128 stands for zero in the data rows.
Two rows play each game, the first against the second. How much does the first row win by? 20 is about a draw, 40 a big win and 0 a big loss. Wins can go round in a circle: one row can beat a second, the second a third and the third the first. Each row has two weighted sums of its numbers, A and B, taken from their middle values. A row wins by its A times the other's B, less its B times the other's A.
[197 188 196 170 126 165 155 171 187 169 147 144 173 150 167 176 176 159
 188 171]
[108  77  78 100  91  54  94  90  82  63 110  97 105 107  95  98  87  75
 130 103] -> 21
[123 182 141  99 128 175 110 157 146 149 125  99 165 157 188 167 165 145
 119 154]
[161 158 180 150 149 178 163 153 165 158 162  99 161 128 179 131 162 186
 174 142] -> 13
[127 115  64 117  92  83 140  99  96  92 141 109 124 107  69 120  90  97
  93 106]
[151 160 178 154 142 182 126 171 159 143 181 161 159 142 168 166 168 187
 175 157] -> 24
[129 145 175 174 164 167 197 155 187 177 186 155 151 144 146 152 187 150
 188 153]
[ 90  96  99 100  82 101 116  94  92  84 149 105  74  94  92  94  97  95
 111  74] -> 27
[156 153 143 186 147 182 164 169 160 148 157 187 178 122 173 161 159 147
 155 148]
[110 102 115  67  62 102  76  91  83  71  78  67  70  82  83  94  97  64
  94  79] -> 17
[112 145 174 174 151 167 168 159 171 162 170 199 158 151 151 124 159 165
 161 171]
[ 92  51 120  80  76  97 100  77 104 108 134 117  86 113  93 133  78  90
  70  72] -> 28
[141 161 149 183 150 194 145 177 177 159 143 136 159 166 166 137 163 146
 154 144]
[134 113  93 100 105 111 108 104  96 102  84  72  96  78  94 102  83 125
  80 122] -> 21
[132 138 137 148 108 139 134 173 157 126 174 168 142 136 171 119 159 136
 134  96]
[ 88  95  79  87  91  94  94  93  62 109 110  84  72 107 101  92  91  87
  99 122] -> 17
[143 146 143 123 146 162 153 174 160 172 152 161 161 111 145 146 177 161
 176 161]
[149 175 180 171 139 182 143 156 180 177 149 128 157 145 171 179 169 202
 183 177] -> 9
[114 136 171 142 158 151 133 146 154 161 179 160 161 120 137 127 163 169
 170 141]
[123  91 101 123 144  85 144  67  80 112 152 119 111  98  96 140  95  85
 105  99] -> 22
[151 201 184 146 184 175 122 159 176 161 132 173 159 185 161 149 160 135
 166 151]
[114 154 144 150 135 170 142 167 184 176 151 179 175 157 158 156 172 165
 182 169] -> 15
[119  99  87  89  92  97 160  82  88  94  81  79  74 105  58 103  87  94
  77  94]
[137 100 103  80  84  84  89 100 107  85  73 141  89 158  99 121  95 100
  79 124] -> 27
[136 122 128 156 143 154 164 180 143 152 181 148 177 101 147 139 170 199
 166 138]
[164 157 167 171 126 170 113 173 150 157 141 146 169 138 125 152 137 139
 155 168] -> 19
[105 135 112 123 110  84  91 101  72  86  96 113  96 160  80 124  84 131
  78  79]
[131 111  95 110  80  95 102  68  96  59  64  96  86 127  66 105  90  68
  91 139] -> 23
[145 125 149 152 136 153 143 166 164 159 181 158 158 122 137 118 164 175
 134 149]
[131  81 117 134 124 112 135  87  85 105 124 120  86 119  79 116  89  96
 142  77] -> 19
[159 142 172 177 160 140 172 146 164 179 171 198 187 111 166 127 184 164
 190 168]
[112  86  91  60 112  80 104  91  75  76 144  93  70  99  67  89  81  95
  96 129] -> 21
[ 96  91  49 116 114  87 153 116  92  86 105 139  93 123  50 139  90  80
 107 103]
[103  96  78  99 126  64 113  81  90  92 113 134  84  81  96 105  79  86
  92 102] -> 24
[127  99 145 183 165 130 147 138 157 165 135 133 149 107 133 127 154 124
 157 104]
[ 86  66 108  54 114 100 113 119  92  72 101 118  76 105 107 131  88  86
  96 125] -> 10
[138 151 189 117 132 185 160 175 163 161 175 139 143 147 160 143 189 179
 183 180]
[129 144 166 136 159 185 144 155 133 155 182 101 146  98 166 155 151 148
 162 154] -> 21
[113  63 117 124 137  77 109 120  70  91 115  98  79  87  95  83 104 111
 130 119]
[132 104 126 138 102  84 143  80  94  91 130 116  94 122  81 111 112 125
  94  84] -> 27
[159 137 158 173 168 185 174 139 191 197 171 114 165 175 150 160 162 184
 152 143]
[131  97 122  54  97  76  96 101  87  99  90  91  80 126  74  79  85  66
  73  88] -> 22
[118 130 156 156 161 150 131 166 154 175 151 115 167 139 135 163 155 167
 181 125]
[150 175 176 161 164 160 173 185 179 167 152 155 188 146 147 158 164 167
 163 150] -> 29
[ 92 164 163 155 148 170 152 150 159 160 144 154 176 150 181 144 169 159
 123 170]
[ 58 102  98  57 105 106  91  70  97 110  80  72  99  88 106  90  65  87
 121 117] -> 19
[137 145 182 147 162 182 116 136 140 152 148 128 133 160 147 177 145 164
 160 179]
[111  83  66 157 139 102 149 102  77  97 104 110 120  95 106 102  93  80
 131 129] -> 21
[133  98 120 101 133  82 120 135  77  97 133 122  78  88  73 123 108 112
 104  90]
[123  85 108  78 114  89 118 108  59  92  78  92  71 102  79  97  83 101
  92 114] -> 23
[152 163 196 206 140 128 117 176 176 165 161 153 155 140 165 179 160 141
 151 156]
[159 146 208 157 122 199 149 170 165 171 162 208 155 141 149 131 164 165
 171 147] -> 12
[ 92  93  94  75  91  94 107  63  91 102  99 129  78 118  90 115  86  91
  84  86]
[136 141 128 116 155 141 156 160 173 164 179 146 177 142 190 152 181 185
 155 165] -> 23
[117  90  85 117 136 101 148 109  88 102 123 113 122 116 100 121 110  78
 117 126]
[ 89 123 104  99 115  94  60  75  88  88  73  48  79 114  88 119  88  78
  97 123] -> 12
[117 162 162 140 137 207 147 165 158 161 118 171 163 113 174 144 165 202
 142 183]
[155 132 136 160 145 104 170 169 158 175 128 167 180 132 160 158 161 154
 172 143] -> 24
[117  97  95  93 119  75 125 122  76  85 109  41 105 110  91 125  98  72
  88 117]
[115 117 126  83  39 141 100 123  91  84 118 129  91 107 124 125  92  92
  86 112] -> 13
[140 108  72 105  76 109 102  94  84  75  71 127 104  89  96 122  81  67
 100 105]
[118 151 195 164 161 161 165 161 175 163 149 197 151 163 171 139 188 164
 163 194] -> 25
[140 157 155 156 162 158 143 195 180 167 163 123 180 134 156 128 188 177
 150 148]
[134 172 148 122 157 141 139 156 139 163 149 177 158 134 169 147 162 174
 151 150] -> 17
[154 179 174 149 116 163 127 179 187 170 170 117 184 156 206 176 143 204
 128 136]
[119 159  91 122 101  82 105 111  85  81 109 105  85 109  97 143 105  65
  98 128] -> 34
[130 140 188 179 181 150 147 177 153 173 173 186 154 142 164 148 180 180
 176 122]
[117  95 103 115  92  80 119  61 108  84  94  70  80 127  98  79  66  79
  82 128] -> 25
[171 164 132 152 129 183 124 152 164 160 180 118 186 161 183 134 164 152
 140 169]
[150 138 126 201 200 184 165 178 157 158 198 154 162 158 168 179 182 159
 171 167] -> 19
[ 93  87  92  87  99  67 118  72  65  81 110 112 108 112  70  76  81  70
  99 102]
[ 95 103 124 108 104  95 144  67  95 106  98  91 106 122  76 133 106  97
 102  80] -> 18
[130 102  90  99 110  98 125  95  91  69 102  75  76 116 121 100  80 103
 100 110]
[102 108  74  67 115 101 113  77  84  89 123  87  89  96  97 133  98 105
  87  78] -> 20
[151 155 167 142 136 153 134 161 177 186 136 143 174 153 158 145 172 155
 163 168]
[ 86  72 105  83  98  54  90  87 106  75  92  62  79 129  85 112  96  57
  75  97] -> 28
[171 139 198 123 136 188 119 162 192 174 138 167 158 157 177 161 161 112
 161 101]
[161 156 175 173 138 156 136 166 165 166 117 172 156 163 136 151 157 136
 130 158] -> 24
[ 99  83  96 108 108  85 102  58 100 104 132 121  93 115  83  99  67  96
  95  99]
[133 161 158 150 158 129 141 172 197 181 143 139 146 113 168 182 132 195
 184 145] -> 20
[ 84  89  64  94 102  90  98  75  98  77 130 112  70 135  52 119  67 115
 111 116]
[ 97 108  67  85 104  96  89  97  85 109  79  64  93  88  86 106  69  82
  56  96] -> 20
[104  52  68  97 119  66 100  96  88  95 147  64 113 110 116  87 108  76
  73  74]
[177 169 174 168 183 157 154 152 144 155 161 150 172 136 121 149 165 171
 163 117] -> 18
[127 156 142 151 152 167 153 160 161 174 150 136 137 161 147 151 171 157
 155 174]
[140 163 185 147 127 169 158 185 150 167 176 162 183 147 177 150 169 158
 159 167] -> 18
[143 151 145 153 146 183 146 177 174 170 127 128 148 142 164 162 140 172
 150 125]
[190 148 156 168 170 166 180 150 169 171 143 190 188 173 149 143 167 148
 187 203] -> 23
[123 122 110  94 115 106 115 126  86 106 123  95 127 112 117 127  83  86
 110 121]
[106 114  98  77 121  66 124  98  93  83 116 101  77 101 104 128  98  80
  83  91] -> 22
[199 163 202 134 193 192 127 148 196 146 113 200 159 158 187 125 160 188
 173 128]
[156 151 173 119 151 185 149 174 143 158 180 135 154 162 185 152 161 165
 152 116] -> 20
[145 156 152 177 180 197 150 160 165 167 153 162 165 180 156 149 151 168
 170 168]
[147 171 150 208 148 162 186 168 161 170 172 147 179 158 192 152 163 172
 147 137] -> 24
[143 150 146 190 159 149 176 153 165 181 149 143 178 134 177 126 181 191
 188 141]
[ 98 120 103  90  57  86  82 126  91  72  66 104  92 141 107 104 104  72
  70  94] -> 22
[118 131  43  96  84  86 129  89  74  84 112  75  84 100  72  91  94  84
 106  67]
[116  73  91 120 100  85 116 103  75  87 104  90  69  92  92 101  91  71
  85  91] -> 17
[ 98  88  68 100 111  86  98 102  81  88  72  81  69  93  62 117  97  62
  91 101]
[103  90  93  88 126 137 109  92  87  87  80  88  99 115  75  96  88  97
  60  89] -> 38
[135 168 153 136 118 148  95 146 172 151 166 150 151 155 170 148 160 138
 174 141]
[ 97 103  90  97 104  89  84 100  98 101 105 132  82 126  72 112  86 113
  96  95] -> 15
[131  86 120  81 118  71 120  84  72  66  85  96 105 115  82 109  75  73
  87  77]
[121  88 130  71 104  74  80  72  90  71 125  88 105 126  55 128  81  95
  92 100] -> 23
[139 135 100 148 157 183 130 179 153 160 136 145 119 139 149 131 155 155
 188 186]
[112 113  87  98  98 135  74  93  93  76 112  82  83 112  97  94  95  68
  84  83] -> 9
[154 178 173 184 193 163 159 165 158 165 179 123 157 148 155 157 170 209
 174 208]
[ 99  90  90 104  82  66 118 106  87 112 119 132  76 124  83 123  84 101
  70  81] -> 22
[100  62  92 124  94  94  86  78  73  77  95  85  82 101  97 108  86  93
  94  71]
[124  97  86  34 110 102  88  69  81  73  76  84  96 103  92  97  83  49
  62  93] -> 17
[139 132 158 164 163 156 142 179 166 156 147 174 160 134 156 146 172 176
 158 135]
[112 105  56  79  99  84 102 135  95  90 106  54  87 112  97  83  84  99
  57 156] -> 19
[139  90 121 108  85  70  96 124  87  68 117 101  80  87 105 117  86  96
 124 141]
[ 92 159 195 115 138 139 172 161 176 148 124 138 153 156 195 148 164 168
 140 176] -> 37
[114 115 112  76 110  97 101  80  94  76  82  97  90 105  59  80  90  65
  69  99]
[102  92 132 112 111 104 107 124  83  88  93  76  82 128  95 117  73  83
  95  72] -> 16
[145 174 137 152 110 145 134 167 163 186 182 172 183 156 185 146 160 107
 168 182]
[156 127  96  84 101  97 109 104 111 102  78  67  68 128 105 133  77 112
  92 117] -> 15
[161 200 162 158 131 147 155 162 144 167 130 185 192 131 184 146 175 143
 155 160]
[ 87  93  87  70  82  84 121  72  87  90 113 102  92 102  71  63  95  88
  85  87] -> 12
[108  68  88 112  95 115 101  69  91  59  92  73  88 133 110 107  78 115
  81 138]
[145 123  99  89 131  79 112 118  83  85  93  49 122 104  65 104  92 103
  78 105] -> 11
[128 146 157 157 135 158 145 168 170 151 165 170 168 160 150 151 159 154
 175 140]
[107 128 143 188 164 121 162 143 170 175 147 126 183 150 158 123 169 152
 159 102] -> 28
[171 112 162 162 133 175 124 167 163 158 122 118 169 156 167 152 163 166
 150 150]
[127 124  80  85 147  84 110  73 110  87 125 122 129 113 126 141  87  73
  98 100] -> 23
[142 145 156 141 140 166 151 169 170 150 118 148 167 173 144 115 150 195
 164 140]
[115 122  76 102 117  92 130  82  97 103 119 119  80 102  81 111  76  80
  79 104] -> 19
[ 86 115 118 102 129 114  84 111 111  90 115 116 102 141 111 118  91 118
 107 167]
[ 79 113  92 110 102 107  81  77  62  82 133 122 101 100  72 115 103  96
 100 110] -> 17
[128 144 143 159 191 132 154 170 152 164 162 159 204 138 154 112 166 200
 171 144]
[118  96 102 116  83 106 116 123 102  90  70  34 104 112  99 114  70  97
  82  92] -> 19
[148 165 181 135 135 159 143 177 155 164 127 162 191 139 155 130 148 151
 149 164]
[115 136 155 162 141 180 113 172 162 170 109 166 168 126 190 146 155 145
 151 140] -> 18
[166 123  78 116 114 126  96  72  97  98  69  83  65 140  90 115  92  80
  68 104]
[ 96  98 119  97  91  72  98  74  83  71  90  62  83  98 115  94  76  81
  86  91] -> 24
[151 162 125 135 140 158 153 182 169 179 129 125 184 136 140 110 174 164
 148 185]
[125 101 112 101  87 102  99  85 101  89  93  50  61 128  98  87  79 101
  66 118] -> 19
[174 173 157 151 148 153 165 168 174 187 160 232 166 156 175 155 169 170
 169 165]
[112  96  56  79  85 111 150  95  98  75  84  93  69  98  75  89 108  98
  77 102] -> 20
[ 93 106  90  84 102 112  86  82  88  92  80  65  81 144  78  97  84  67
  79 103]
[148 102  95 107 131 101  95  71  94  94 118 103 120 103 110  94 100  83
 111 121] -> 22
[168 175 141 155 137 160 153 162 180 171 177 170 158 175 139 146 172 137
 167 181]
[ 83 107  71 116  86  94 116  95  73  66 108 107  69  67 105 104  79  92
  93  88] -> 19
[129 162 157 148 120 150 136 172 164 175 141 114 141 123 144 161 144 141
 139 178]
[118  77  87 113 124  97 126 104 100 103 150  78  82 134  87 103  95 118
 102  66] -> 26
[116 162 166 136 219 126 163 127 130 189 154 145 175 133 153 126 177 171
 166 161]
[107 180 167 167 178 153 159 176 136 175 155 135 183 154 186 120 156 187
 162 181] -> 20
[101 109 124  57  84  92  85  92 100 101  91  97 107 116  68 113  88  94
  76 113]
[145 113  97 125 103  86 115 116  80  92 121 119  95 146 103 110  90  94
 101 142] -> 20
[152 162 162 129 117 135  94 153 187 169 103 149 153 141 134 146 154 218
 163 134]
[140 120 113  97 101  63  98  67  89  81  88  77  91 101  95 112  80  90
  81 100] -> 7
[167 158 144 129 138 118 165 161 157 161 126 155 183 119 168 142 171 167
 138 150]
[101  88  72 122 100  89 106  84  82  67 111 109 116 121 100 123  95  70
  81 114] -> 21
[126 142 182 157 143 112  81 161 140 155 131 119 176 137 167 100 167 122
 151 119]
[ 99 113  93 113  94  92 130  84  82  85  98 124  83 133  97 113  97  67
  65  89] -> 16
[137 175 189 194 171 171 178 155 176 189 156 161 154 152 154 147 173 198
 174 166]
[ 94  78 100 131 110  92 137  70 106  77 140  95  82  93  94 139  99  61
  95  82] -> 16
[128  60  62 116  85  87 128  79  79 100 140  76  64  79  68  87  97 103
  93  48]
[152 150 136 142 138 143 157 157 161 168 136 186 167 144 170 157 177 154
 189 187] -> 31
[181 152 188 174 149 165 124 176 162 167 156 143 168 163 179 153 159 180
 170 162]
[112  95  65  95  97  77 104  69  57  87 102  83  88  96 115  81  93  55
  80  96] -> 11
[174 169 146 194 174 183 157 171 163 185 153 162 187 159 175 170 157 221
 153 197]
[ 74 117  93 134 118  76 130  72  73 103 116  81 138  90  75 101 112 122
 106 132] -> 16
[145 183 200 152 146 168 135 182 163 183 122 179 145 186 155 151 157 156
 177 148]
[115 148 149 141 141 176 118 153 162 152 147 132 151 141 145 146 150 160
 145 124] -> 19
[127  65  68  17  62  89 105  94  90  81 110  70  79  77  78  97  79 107
  55 110]
[171 148 147 199 172 146 166 169 176 160 156 186 155 121 173 139 173 167
 145 115] -> 15
[135 171 127 155 137 157 149 174 175 156 127 143 175 152 166 161 167 147
 147 157]
[ 93  99  53  98  87 107  94  86  81 123 130  79  83 108 101 127  84  87
  75  86] -> 12
[151 154 197 137 118 186 126 165 172 177 153 189 163 168 161 146 171 133
 133 140]
[128 178 169 150 162 190 151 140 180 187 150 140 175 132 194 136 171 185
 153 149] -> 17
[ 69 100  79 133 100  88 101  80 105  95 104 105  96 101  34 111  83  99
  91  84]
[140 176 178 151 134 177 167 148 157 177 175 174 174 155 154 153 183 162
 185 181] -> 22
[156 135 183 158 113 150 121 143 151 159 177 200 195 107 155 149 164 164
 162 150]
[116  92  96 103  96  78  46  87  88  75  62  73  74 105  92 135  89  77
  79 114] -> 35
[ 97 115  74  99 121  81 125 126  73  91  95  78 111 126  76 123  98 139
  91 104]
[ 88  78 118 113 104  89 107  92  74  77 114  90  87 109  79  92  99 107
  82 140] -> 24
[135 157 178 161 200 159 160 187 157 162 162 171 152 161 187 151 172 174
 195 168]
[ 61  97  39  85 109 147 122  76  96  92 106  90  82  84  80 104  71  83
 104  61] -> 33
[ 92  78  69  99 115 122 136  85  91  99 125  83  75  91  64 116  82  88
 101 118]
[149 129 120 106 101  86 110  96  86  97 101  96  79  79  99 122  86  93
  96  72] -> 26
[ 83 111  90  79  97  94  98  98  86  85  76 135  96 126 102 160  84  87
  99 141]
[114 103  95  83  93  93  84  95 100  80 109 110  78  93  99 107  96  96
 105 123] -> 10
[119 153 167 163 164 182 138 157 169 163 142 120 182 146 147 107 179 175
 148 119]
[158 156 133 180 177 163 158 157 157 177 147 176 160 107 135 125 172 178
 156 150] -> 17
[177 160 188 142 164 139 158 148 161 151 157 171 172 149 153 136 191 205
 151 160]
[138 157 167 159 162 144 135 164 165 169 183 164 149 155 163 156 180 181
 201 161] -> 25
[129 125 135 188 137 159 138 161 148 155 178 161 172 149 172 133 171 163
 172 138]
[ 94  85  93 122 104  69 140  94  89  74  72 145  97 105 101 108  85  87
  83 121] -> 20
[164 152 164 173 134 160 159 161 194 158 163 153 171 128 187 169 181 125
 136 177]
[ 91  61  53  75 101  77  89  73  97  65 108 111  85  54  79  86  98 103
  83  97] -> 19
[142 149 219 174 153 176 143 166 175 131 135 197 177 202 208 167 163 182
 174 116]
[145 154 172 134 139 147 160 159 163 165 153 127 153 121 170 151 177 170
 167 126] -> 21
[113  85 112  94 113 107 145  77  70 125 101  85  80  90  85 115  90  75
 119 111]
[123 125 108 150 140 122 175 144 154 161 133 200 148 143 143 148 155 139
 181 150] -> 9
[137 165 181 146 144 147 147 170 161 157 152 174 163 137 137 118 184 160
 168 178]
[140 164 176 168 121 156 126 157 176 141 125 144 135 161 177 156 161 173
 174 167] -> 11
[103 106 111  97  72  95  88  96  78  68 135 115  83  85 109 107  61  72
  91 105]
[153 179 160 159 162 155 158 168 173 152 177 199 139 123 180 157 166 183
 182 171] -> 28
[123 103 122 102 100 101 131 111 106  74 101  67 123 114 100 137  95  90
 101 100]
[121 107  79 114  88 120  79  79  86  81 106 128  90 123  81  85  67  75
  88 111] -> 24
[177  96 141 129 106 122  93 103 112 104 116 118  96 134  96 128  80 111
  78 173]
[159 154 172  98 137 169 128 155 180 135 130 137 165 133 135 154 165 145
 144 153] -> 24
[141 118 158 108 130 147 158 138 146 154 141 203 173 121 149 138 163 174
 156 125]
[117  92 102 176 132  58 140  67  90  87 107  81  87 116  87 111  96 110
  90 128] -> 15
[126 118  84  85  79  87  54  77  75  82  46  50  81 106  98 141  78  93
  45 141]
[111 117  87 105 108  94 103 101  85 104  96 131  75  89  90 124 118  83
  89 111] -> 24
[137 138 169 137 137 180 167 185 143 174 123 181 145 109 143 167 183 158
 166 118]
[123 103 138 130 103  79  73  72  86 111  96 120 107 123 105 116  90  79
  82 106] -> 17
[147 159 155 169 147 161 136 164 177 169 157 157 179 135 157 148 171 188
 194 190]
[110 138 151 142 112 154 142 188 176 145 156 161 137  94 140 121 149 152
 114 163] -> 30
